Each row of X is roughly a mix of the hidden directions of one of 3 groups.
X (79 x 10):
0, 8, -28, -29, 25, -6, 34, 2, -4, 2
16, -9, -14, -17, 3, -42, 16, 10, -18, -15
-10, -31, 24, 27, -16, 20, -15, -12, 4, 12
9, -17, -30, -28, -1, -23, 20, 0, -20, -8
15, -34, 2, 30, 4, -6, 31, -6, 2, 11
24, 25, 28, 21, 3, 20, -21, 7, 8, 11
5, -47, 5, 18, -14, 24, -9, -4, 7, -5
17, -40, -15, 28, 3, 6, 21, -10, -6, 5
7, 19, 14, 41, -16, -4, -16, 3, -18, -19
-32, -27, -20, -20, 6, -1, 24, -18, -7, -2
-3, 0, 19, -38, 12, 29, -5, -4, 1, 25
-23, 3, 6, 26, -14, -9, -34, -19, 21, -5
-14, 13, -13, -30, -8, 15, 19, 8, -19, -32
23, -21, -3, 21, 4, 22, -18, 14, 30, 12
-19, 7, 25, -30, 12, -11, 24, 6, 20, 18
-20, 10, 17, -3, 19, -8, 44, -3, -3, 17
5, -11, -16, -28, -11, 32, 8, 21, 4, -26
-32, 28, 2, 13, -4, 3, -11, -22, 19, 23
17, 11, 1, -28, 8, 21, 33, 17, -20, 2
11, -14, 7, 12, -23, 4, -48, -4, 11, 3
12, -24, -12, 4, 20, -41, 8, -2, -15, 16
13, 1, -13, 10, -19, 10, -48, 0, -5, -15
1, -3, 36, 24, 1, 19, -20, 21, 15, -14
27, 28, -8, 2, -6, -33, -27, 6, 6, 1
28, -11, 10, 10, 23, -15, 10, 3, -4, 39
-12, -23, -10, 7, -22, 6, -30, -3, 29, -20
16, 8, 18, 6, -9, -32, -22, -3, 20, 28
-4, 27, 5, -27, 4, 7, 31, 4, -30, -6
5, 34, 1, -4, 14, 31, 24, 16, -17, -4
4, 3, -1, -2, 20, -18, 52, 5, -2, 2
36, 5, 13, 26, 3, 34, -9, 6, -2, -1
-3, 27, -4, 10, 18, -13, 17, -31, -8, 30
-16, 15, 11, 5, 14, -50, 11, -5, -2, 2
10, 15, 3, 47, 4, 23, 1, -18, 3, 9
9, 15, 21, 24, 11, -43, 2, 12, -2, -10
-3, 3, -12, 5, -15, 19, -51, -10, -9, -2
2, 1, -6, -24, 20, -22, 20, -8, 16, 36
15, 5, -2, 1, -23, 42, -27, 12, 12, -1
15, -19, -30, -38, 2, 8, -12, 8, 14, -11
11, -33, -8, 24, 10, -26, -19, -3, 16, 15
-3, 18, 40, 3, -14, 4, -8, -21, 11, 27
25, 2, 14, -26, 0, 33, 22, 16, -2, 13
-22, 30, 35, 18, -9, -4, -17, -5, -5, 11
18, -35, -26, -22, -2, 8, -19, -3, 17, 6
9, 6, -15, -44, 15, -17, 14, 13, 19, 3
-12, 9, -3, 5, 3, 41, 1, -29, 7, 27
0, -4, -7, -9, -30, -2, -28, 31, 14, -23
1, -12, -16, 17, -6, 30, -22, 16, 28, -19
8, 8, 16, -5, 21, 36, 7, -20, -5, 30
-19, -14, -2, -38, -1, 30, -1, 12, 7, -21
3, -16, -4, -22, 15, -3, 46, 13, 9, -11
18, -4, 26, 33, 3, 30, -12, 12, 6, -12
41, 15, 15, 26, 14, 16, 1, -1, -10, 9
0, -9, -16, 41, 22, -26, -16, -1, 3, 7
-8, 18, -25, 18, -29, 24, -19, -10, 16, 5
-8, 48, 12, 5, -2, -11, -5, 11, -16, -21
0, 39, 13, -13, -5, -24, -29, 4, 9, 12
-4, 2, 21, 6, -14, 35, -31, 16, 21, -4
-3, 10, 5, -35, -20, 34, 13, 7, -2, -20
10, 5, -5, -29, -5, 37, 20, 21, -5, -16
-42, 0, 18, -20, -1, 31, -4, -5, 0, 3
7, 34, 20, -14, 2, 30, 24, 6, -13, 9
12, -14, -6, 35, 24, -25, -11, 0, 6, 24
32, 8, 1, -1, -12, -28, -14, 31, -4, -18
8, 18, 9, 45, -2, -21, 2, -11, -16, 13
6, 22, 5, 44, 11, 6, 7, -23, 0, 15
-1, 40, 22, 23, 14, 10, 6, -5, -7, 23
-16, -30, 6, -21, -13, 8, -13, 27, 9, -26
-5, 4, -5, -40, -4, 14, -10, 21, 8, -32
-20, -26, 4, -15, 6, -35, 13, 14, -4, -23
18, 5, -4, -15, 1, 45, 14, 24, 4, -7
-33, -34, 18, 2, 3, 15, 0, 9, 12, -22
-3, -1, -35, 21, -12, -33, 14, -7, -5, -17
6, -35, -12, -20, -12, 24, -23, 5, 14, -14
14, 8, 31, -29, -1, 2, -24, 28, 5, 4
22, -26, 2, -28, -14, 29, 4, 15, 17, -1
-16, -13, -21, -16, -2, -43, 17, 1, -9, -14
18, -30, -27, 2, 5, 20, -7, 25, 16, -14
11, 3, -8, -9, -3, -16, -37, -13, 15, 34

Here is one row from each group, named. Which group is each of the other rows in?
39, 9, 18, 16, 4, -19, -8, 26, -7, -14 => <83>
-28, -9, -7, -17, -27, -17, -13, -15, 2, -30 => <26>
-6, -7, 21, -40, -4, -3, 3, 19, 31, -4 => <32>

15, 15, -7, -10, -30, 1, -33, 26, 12, -8 => <83>
15, -40, -25, 13, 12, -19, -12, 10, 11, 0 => <26>
3, -7, -3, -30, 7, -30, 27, -4, -30, 4 => <26>
16, -5, -23, 38, -8, 9, -13, -7, -25, -17 => <32>
-14, -23, -10, -42, 10, 19, 9, -1, 16, 8 => <32>
-31, 23, 0, 2, 9, -9, 7, -30, 7, 29 => <83>
